rotation steps, each row followed by its count of steps:
The counts run from 0 to 1127.
[  4 -24 -14 -22 -18  -6  -1  -5   2   8  -5   6   2 -23 -19  -4  -4  -3
   5 -10  -6  35  -2   5  15  30 -18  13  29  10  -4   6  31 -17  17  17
   8  -6 -13   4  17  20   5  -2  -4   2  -5  23 -10  18 -23  11  -5   2
   8  27 -28  -3   8  32  -9  12   5  16   7  12  12   5  15  -3   5  24] => 839
[ 10 -24 -23 -21  -1   5  -9  -3  -9   6  -7   8   1 -20 -22   1 -21  -5
  -4 -18   1  18   3  -6   9  25  -9 -10   9  11   0   6  35   7  22  23
   1  -3 -13   3   2  32  14   7 -18  15 -12  33   6  30 -18  -3  -8  10
  -1  31 -12   6  14  15 -17  22  -2   6  17   2  10  10  16  -9  20  -2] => 193
[-17 -14 -20  -8   6  -2  -1  17   7   0  -9   7  -9 -18 -29  -7   9  -8
  17  -6  -4  33   1  10  10  -4 -15  17   6   3   3  -5  30  13  21  52
   7  12   5 -17   4  26  29  17  -1  18  -3  23  -6   7   2  -2   1  15
  -2  29 -15   9  -4  11   4   6  19  21   1  11  -8   8  -5  18   6  18] => 948
[-16 -22  -5 -21   0   0  -2  12   8 -11 -10  14   3  -1 -34  -4 -15   6
  19 -10 -10  17   8   4  18   7 -23   8   4  -3  -1  -3  49   5   4  36
   1  -2   7  -1  10  18  15   3   3  18   2  24 -20  21  -4   6   2  13
  -4  34 -17   4   7  15   1  20   3  17   2   8  14   4   6  13   1  29] => 1049
[ -7   1 -25  -8  -5   1  10  22   4 -10  -2  18 -10  -1 -21  -2  -9 -12
  20  -5 -12  18   5   7  19  -8 -24  10   5  -5  12 -12  23  12  18  52
  -2  12  -7  -5   5  28  28   8 -13   7 -18  18   5  16   3 -13  -5  26
  17  14  -6  13 -12  15 -13  24  13  16   1  14 -14  13  10   6  18  17] => 396
[  8 -18 -26 -16  -2  -4  12   0  -4   3   2  15  -6  -5  -7   4   5 -20
   5  -1  -4  28  -8  -8  18  10 -20  21  26   3   6  13  26  -7  12  38
 -14  12 -17  -5  11  24  14   2 -25  -1  -4  12   8  21 -15  -6 -19   4
  25  21 -16   7  -2  28 -20   4   3  18  12  24  -5  -1  11  -3   8  10] => 834
[ 19 -26 -15 -30  -4   3   8   0  -5  10  -7   8   8 -22 -29   5 -12   2
   5  -1  -5  17   1   0  12  28 -10  10  33   2   8  18  28 -13  18  21
  -1  16  -8  -2  11   3  -2  -3 -13  10  -7  25  -1  27   3   6 -23 -11
 -10  20 -12  16  -5  23 -12   2   2  17  20   0  24   4  15  -3  16  20] => 33
[ -9 -24 -24 -23   5  -5   0   1  -4   3  -2  20   6   1 -16  -1  -4 -11
   1 -12  -1  25  -2 -10  27   9 -19  10   8  -1  -4   6  46  -1  13  38
 -12   0  -9   7   6  25  16   4 -16   9  11  19 -12  24 -17   3  -2   2
  21  29 -14   1  13  26 -14  18  -7  17  11  20   6  -6  13   3   0   7] => 1063
[ -6  -8 -13 -22  -7  -9   5  18  15   2   0  20   5  -6 -13  -7   2  -2
  17  -3 -17  18   6   5  26   0 -19  29  15 -10  -5  -7  40  -6  18  41
  -5   7  -4  -4  15   8   3   6   1   7  11  15 -15  22  -1   3  -6  -1
   9  24 -16  13  -2  31  -2  10   4  17   1  16   2  -8  14  11  -1  30] => 1046
[  0  -1 -15 -19 -12   4   9  14   9  14  -7   9 -14 -16 -13  -4  -9 -12
  16  -2   3  23  -2  10   7  11 -30  19  17   3  15   0  21  -2  14  31
   6  15  12 -22   8   5   9  21 -22  14  -7  31  12  16   2  -7 -34  19
 -17  21  -9  13 -19  20   0 -15  25  17   9  16  11   5   0  14   7  10] => 1010
[ -2 -17 -11 -20 -18  -1  -5  10   0   8 -11  16   6 -10 -17   5 -21   8
  16  -3  -6  11   7  -3  11  15 -19   8  15  -5  -2  10  40  -8   0  25
  10  -5   7  -6  19   4  -5   1 -15  15   3  29 -15  22  -7  10 -21   5
 -15  26 -23  17 -13  23  -3  12  -1  16  12  11  29  -2  14   4  -5  31] => 904
[ 11  -1 -11   2  -8   0  12  17   4  -9  -1  11 -10 -16 -15  -9  -9  -8
  18  -8 -12  21   4   2   7  -8 -22  16  14  -6   0 -11  26   5  14  50
   6  10  -3 -17  27  28  15   9 -13   8 -11  20  -8  25  -4  -6 -18  10
  11  11 -10  22 -15  20 -17   2  16  22  -1  15 -14  18  11   9  16  26] => 706
[ -4 -19 -18 -30  -6  -4  -1   7  -4   6 -10  10  -1 -14 -38  15  -6  17
   7  -2  -7  13  -3  -2  21  23 -12   1  21   9  12   8  31  -2  18  22
   1  12 -12 -11  -2  11   4   7  -9  17 -22  27   0  17   4  -2  -9  16
 -11  34 -22   5  -3  13   7  31   4  10  10   1  19  -2   7  -6  12  16] => 1070
[  3 -25 -13 -22  -7   3  -6  12  15  -3 -11  -4  14 -28 -27 -17 -18   4
  13 -11  -4  12  10  13   1  21 -15  12  13  -3  -5   0  29   4  14  37
  -1   5  11  -2  16   9   0   4  -5  21   4  20 -19  31   5  15  -9 -11
 -18  22  -1  21   0  21   0   4  10  15   9   5  21   6   2  17   9  26] => 468
[-21 -12 -26 -18 -16  -7 -18  10  -3  17 -15  14 -12 -15 -18  -3 -19  -8
  12 -12  -2   6  -2 -12   6  13 -22  -3   3   2  -6   8  26   6 -12  26
   0  -5  10 -13  16  26  -3   7 -24  14  -5  34  -3  22 -17   9 -13  14
 -13  33 -32  12 -12  20  -6  21  -1  23  13   4  19   3   7  -5  -2  26] => 661
[ 11 -24 -26 -24 -14   6  -1  -9  -7  12  -3   5  10 -24 -17   0 -17   5
   2 -13   6  26  -2   6  13  31  -4   0  15  11  -4   5  27  -2  30  22
   5   0 -24   3   2  27  15   0 -13  13 -11  29   0  21 -11  -1  -7   3
  -1  27  -6   6  11  16 -10  26   1  10  21   5  19   8  14  -5  15  -7] => 1084
[ -9 -10 -31 -19   0 -11   2  12  -7  14  -5  14 -15  -1 -22   8  14 -11
   2  -3  -1  23 -16 -11  17  -1 -17  13  19   0  14   8  30   4   7  33
  -4  15  -6 -25   7  15  10  15 -14  13   2  24  10  13  -5  -9 -10  21
   0  34 -29   5  -8  21   6  10   5  12   4  13   4  -6   1  -1  -2  21] => 185
[-14  -2 -26 -39 -14   7   6  26  17  13 -11  13   9  -4  -9 -16 -10  -8
  22  -9  -4  12   3   9  19  22 -20  22   7  -3   0  -7  14  -6  17  40
 -27   1   2   5  -6   8  13   8 -19  10   6  16   1  20   8  -3 -14   5
  -2  19   4   9  -1  36   6   6  12   9   9  24  23  -3   8   6   2   6] => 880
[ 13 -25 -14 -36  -5   1   8   2  -7  16  -5  12   8 -16 -25   7  -6   1
   4  -2  -4  21   0   8  14  32  -9  11  31   4  10  22  34 -24  20  24
  -8  11  -9   2  11   0  10   1 -12   6  -3  25  -2  20   5   7 -20  -6
 -11  15 -11   8  -8  27  -4   0   7  14  17   4  30   2  15  -3  13  14] => 34
[-11 -23 -18 -14 -11   1   2  -7   2   7  -2  14   0 -13 -16  14   4  -2
   9   4  -3  41  -6   2  22  11 -13  14  14   4   4   8  37  -1  17  35
  13   3  -7 -10   4  25  17   4  -5  15  -5  31  -9   0 -17   1  -7  22
   4  27 -31  -1  -2  12  -7  23   5  20   8  18  10  -2   4  11  -3  16] => 512
[  3 -16 -19 -16  -3   2  -8  12   5  -3 -11   2   2 -30 -26 -16 -28 -12
  11 -12  -3   5  11   6  -3   8 -15   1   7  -5 -14  -2  20  13  14  40
  -5   8   6   2  16  29   3   3 -17  12  -7  23  -6  42   2   9 -15 -12
  -8  15   3  28  -3  19 -13   5   4  16  12  -6   8  19  10   6  15  13] => 792
[ -7 -22 -21 -24 -18  -3  -3   8   7   9 -12  12  11 -11 -13  -7 -22  -2
  11  -8   0   7  10  -7  16  19 -15  12   9  -7  -7   5  35  -4   5  28
  -5  -5  12   3  16  13 -11  -1 -18  11   8  22 -16  30 -11  16 -15  -6
  -7  32 -12  17   1  31  -4  10  -3  15  16  11  29  -9  15   6  -2  21] => 13
[-12  -2 -19 -19  -8   8  12  11  15  -4  -4  15  12  -2  -3 -11 -25 -11
  27   5  -7  17  11  14  25   8 -23  24   1 -10   3   2  25   3  20  53
  -9  13   8  14   1  23  16   1 -17  11   2  17   0  19   7   0 -18  11
   8   9   4  18  -1  21 -23  15  10  13  19  20   9  -3  17  15   8   7] => 1125
[-12   2 -37 -21 -14   0   1  20 -12  19  -8  28  -4   9   2   0 -15 -12
  15 -10  -8  10  -2  -4   7 -12 -20   8  -6  -6  -5   5  34   4   1  41
 -10  -5  -1  -7  11  18  12  10 -29  12   4  34   0  12  -9   0 -17  20
   4  18 -12  14 -21  25  -9  16   5  17   8  13  10   3  14  -4  -3  13] => 333
[  0  -7 -31 -30   7   4  13  19 -11   6  -4  28  -5  15 -17   7  -6 -11
   5  -7 -13   9  -3  -3  23  -1 -21   4   7  -2  16   4  38  -5  15  44
 -17  13 -18  -3   4  16  27   9 -21   8  -7  21  13  22   1 -13  -3  17
  15  11 -10   5  -8  20  -9  21   0  14   6   5   3   8  18  -8  18   7] => 1058
[ -7 -24 -19 -35  14   1   9  -1  -6   8 -13  14   6   1 -21   7  -1 -14
   2  -3  -3  18  -7   1  27  23 -16   6  20   9  15  18  34 -11  16  36
 -25  17  -9   8  -9  16  22   1 -16   3 -11  15  10  23  -3  -1 -12   6
   6  21 -13  -2  14  27 -16  12   0  12  16  11   8  -7  11  -1  14   1] => 506
[ 11 -15 -15 -29   1   8   2  26  -7  -4 -11  13   0  -7 -33 -17 -21  -6
   8 -24  -9  -3   7   3   0   8 -17  -6   9  -2   0  -6  26  -4   1  37
 -25   2   1   1  15  12  27   5 -16   4  -5  20  -4  33  -2   3  -4  -2
   1   6   0   9  -3  24  -5   1   6  19   6  -5  13  25  10  -4  28  18] => 1037
[ 11 -13 -24 -11   5   4  13   6 -11  -1   0  21  -8   0 -16  11 -13 -13
   5   4  -4  13  -3  -8  21  -2 -20   6  15  -3  19  13  36   7  11  41
   3  17   0 -21  12   8   8   9 -26  15 -12  29  15  23   1 -16 -33  13
   0  17  -9  21 -21   8 -20   4   7  14  20  12   6   3  12   3  14   0] => 913
[ -1 -23 -18 -30   4   3   4  20 -10  -7 -11  19  -1   4 -42   7 -13   7
   8  -8 -10   2   0  -4  14   5 -17  -7   7   1  14   5  33  10   1  35
  -9  11  -2 -12   2  12  23   6 -11  15 -15  27  -3  24   6  -7  -1  20
  -8  23 -12   6  -7   9   3  23  -3  15   2  -2  15  16   3  -2  29  20] => 1054
[-10  -4 -23 -11 -11   5   0   5  18  10  -5   2  11 -28  -3 -13  -8 -18
  18  -2   7  32   4  16  11  15 -16  24   8  -1  -7  -7  20   8  35  48
   5   9   2  -2  -5  30   7  14 -11  17   0  24  -3  17  -4   0 -17   7
  -5  25   1  16   2  22  -7   6  13  16  15  21  10  -3   8  19  -2  -4] => 219
[ -8  -8 -26 -31  -8  -1  -2  29   4   1 -17  14  -8  -3 -27  -8 -21  -3
  17 -11  -4 -10   1  -7   7   9 -22  -2  -2  -4   7  -3  13  10   2  32
 -13   9  11 -20   3  14   8  10 -27  13 -15  28   7  31   8  -7 -17  14
 -18  23  -1  21 -14  12   6  13   7  11   7   3  18  13   0   0  15  15] => 2
[  0  -6 -19 -38   2   0   7  15  -1   5 -14  17   1   0 -22  -2 -19  -9
  12   6 -18   3   6   3  21   7 -16  10  14  -6  14   9  23 -11   8  49
 -20  19  -6  10  11   9   5  -3 -20  -5 -14  15  12  39  10   3 -16   2
   6   9  -7  16  -4  27 -22  14   8  14  13  -3   9  -4  23  -2  23  23] => 813
[ -4 -20 -20 -37 -10   0   3  15  -6  12 -15  18   0  -6 -26   8 -15   5
  13   5  -7   4  -3  -6  15  20 -17   8  18  -1  11  15  21  -9  -3  24
  -8   9   8 -19   9  -1  -1   3 -19  15  -8  28  -2  18   5   0 -18   9
 -23  23 -19  16 -26  20  11   8   6  14  14   3  37  -5   8   1  10  26] => 18
[-17 -33  -8  -6  -8  -5   4  -2   1 -12 -12  15   6  -6 -21   9  -5  -2
  15   7  -4  31   0   1  20   9 -18  13  14  -1   3  18  39   3   1  35
   7   5   7  -3  12  20  16  -5  -8  11   0  25 -19   9 -10   3  -8  17
   6  26 -26   6  -4  17  -8  25   1  18  11  20  12  -3   3  18   1  27] => 821
[-14   1 -20 -11 -17   3  -4  13  21   6 -14   8  -2 -24 -10 -17  -8  -5
  25   0  -3  26   4  15   3   7 -19  21   6  -7  -9  -6  23   8  23  44
  13   1   5  -8  10  19   4  14  -6  18  -3  24  -9  10   4   6 -17  17
  -9  22 -11  20 -15  22  -1   9  21  21   8  12   9   1   4  20  -4  21] => 1111
